arr =
[[-24  36  18 -24 -57  -7]
 [-32 -85 -66 -24  29 -21]
 [-10 -30 -18 -15   7 -13]
 [-33  34  27   0 -77 -18]
 [ 28 -44 -85  23  70  27]]
arr[0, 0]: -24
arr[2, 1]: -30
arr[0, 2]: 18
arr[2]: [-10, -30, -18, -15, 7, -13]
arr[1, 0]: -32
arr[:, 0]: [-24, -32, -10, -33, 28]
arr[4]: [28, -44, -85, 23, 70, 27]
arr[:, 4]: [-57, 29, 7, -77, 70]
arr[4, 1]: -44
arr[1, 3]: -24
arr[:, 2]: [18, -66, -18, 27, -85]
arr[:, 3]: [-24, -24, -15, 0, 23]
arr[2, 4]: 7
arr[3, 1]: 34
arr[0, 4]: -57
arr[0, 5]: -7

B =
[[ 14   2 -11  34  36  19  50  -1 -23 -28   7  -8 -10]
 [ 46  28  -9  -4   8 -10  -3   8 -13   3   7 -48  68]
 [ 30  10 -11  20  30   6   4 -15 -16  -8  12 -30 -41]
 [-19  -6 -21  48  11 -40   7  -8  61   6  14 -10 -12]
 [-28 -36   7  15  23   0 -20   0   3  -8  65   6  14]
 [-43  -6  -5  -4 -33  41 -44   2 -14  -3 -10  31 -25]
 [ -4  14 -17 -10 -52 -23   0  23   8 -51  12  11  29]
 [  7 -15  40 -24  25  -9  15   3  22  14 -31  36   3]
 [ 23  34 -23  -4 -19  14 -24  32  16 -26 -16  27  10]
 [ 39   9  15 -25  18  -4  31   1  35  -9   6 -28   1]]
Rows and columns are counted from 0.
(0, 0) => 14
(6, 12) => 29
(1, 11) => -48
(9, 10) => 6
(2, 1) => 10
(6, 1) => 14
(7, 6) => 15
(3, 3) => 48
(1, 9) => 3
(7, 2) => 40
(6, 10) => 12
(7, 4) => 25
(9, 7) => 1
(7, 5) => -9
(8, 12) => 10
(2, 0) => 30
(0, 3) => 34
(5, 3) => -4
(3, 12) => -12
(4, 1) => -36
(0, 6) => 50
(7, 3) => -24
(6, 4) => -52
(2, 9) => -8
(3, 8) => 61
(4, 4) => 23
(7, 12) => 3
(8, 3) => -4
(6, 2) => -17
(3, 11) => -10
(2, 12) => -41
(6, 3) => -10
(9, 11) => -28
(9, 9) => -9

W = -70,23,45,32,-24
W[0]: -70
W[4]: -24
W[1]: 23

X =
[[  5  13  22   0  -1 -11  23   8  20   2]
 [ -2  -5  -9   7  -6   4 -15  -6 -12  -8]
 [  2   5   2   5 -23 -31 -37  21 -13 -11]
 [ -2  -1   5 -10   2  -2  18   0   5   0]
 [  9   5   3  -4   2  -6  -5   6   6   5]
 [  3  -2 -15  -2   4   2   3   7  -7   2]
 [ -3  67 -31  52  21  19  30  -7  -1 -70]
 [ -4 -38 -43  46 -29  21 -66 -22 -48 -64]
 [  9 -43  -2  -1   1   0 -22 -10  -5 -20]]
X[0,0] = 5
X[8,4] = 1
X[7,5] = 21
X[2,2] = 2
X[:, 3] = [0, 7, 5, -10, -4, -2, 52, 46, -1]
X[5,8] = -7
X[1] = [-2, -5, -9, 7, -6, 4, -15, -6, -12, -8]
X[1,3] = 7
X[:, 1] = [13, -5, 5, -1, 5, -2, 67, -38, -43]
X[8] = [9, -43, -2, -1, 1, 0, -22, -10, -5, -20]
X[:, 0] = [5, -2, 2, -2, 9, 3, -3, -4, 9]
X[6] = [-3, 67, -31, 52, 21, 19, 30, -7, -1, -70]
X[4] = [9, 5, 3, -4, 2, -6, -5, 6, 6, 5]
X[5,1] = -2
X[5,7] = 7
X[6,7] = -7
X[5,3] = -2
X[7,9] = -64
X[:, 7] = [8, -6, 21, 0, 6, 7, -7, -22, -10]
X[6,2] = -31
X[5] = [3, -2, -15, -2, 4, 2, 3, 7, -7, 2]
X[3] = [-2, -1, 5, -10, 2, -2, 18, 0, 5, 0]
X[4,8] = 6
X[5,5] = 2
X[1,9] = -8
X[2,4] = -23
X[0,3] = 0
X[6,9] = -70
X[:, 6] = [23, -15, -37, 18, -5, 3, 30, -66, -22]
X[8,8] = -5
X[4,5] = -6
X[6,4] = 21
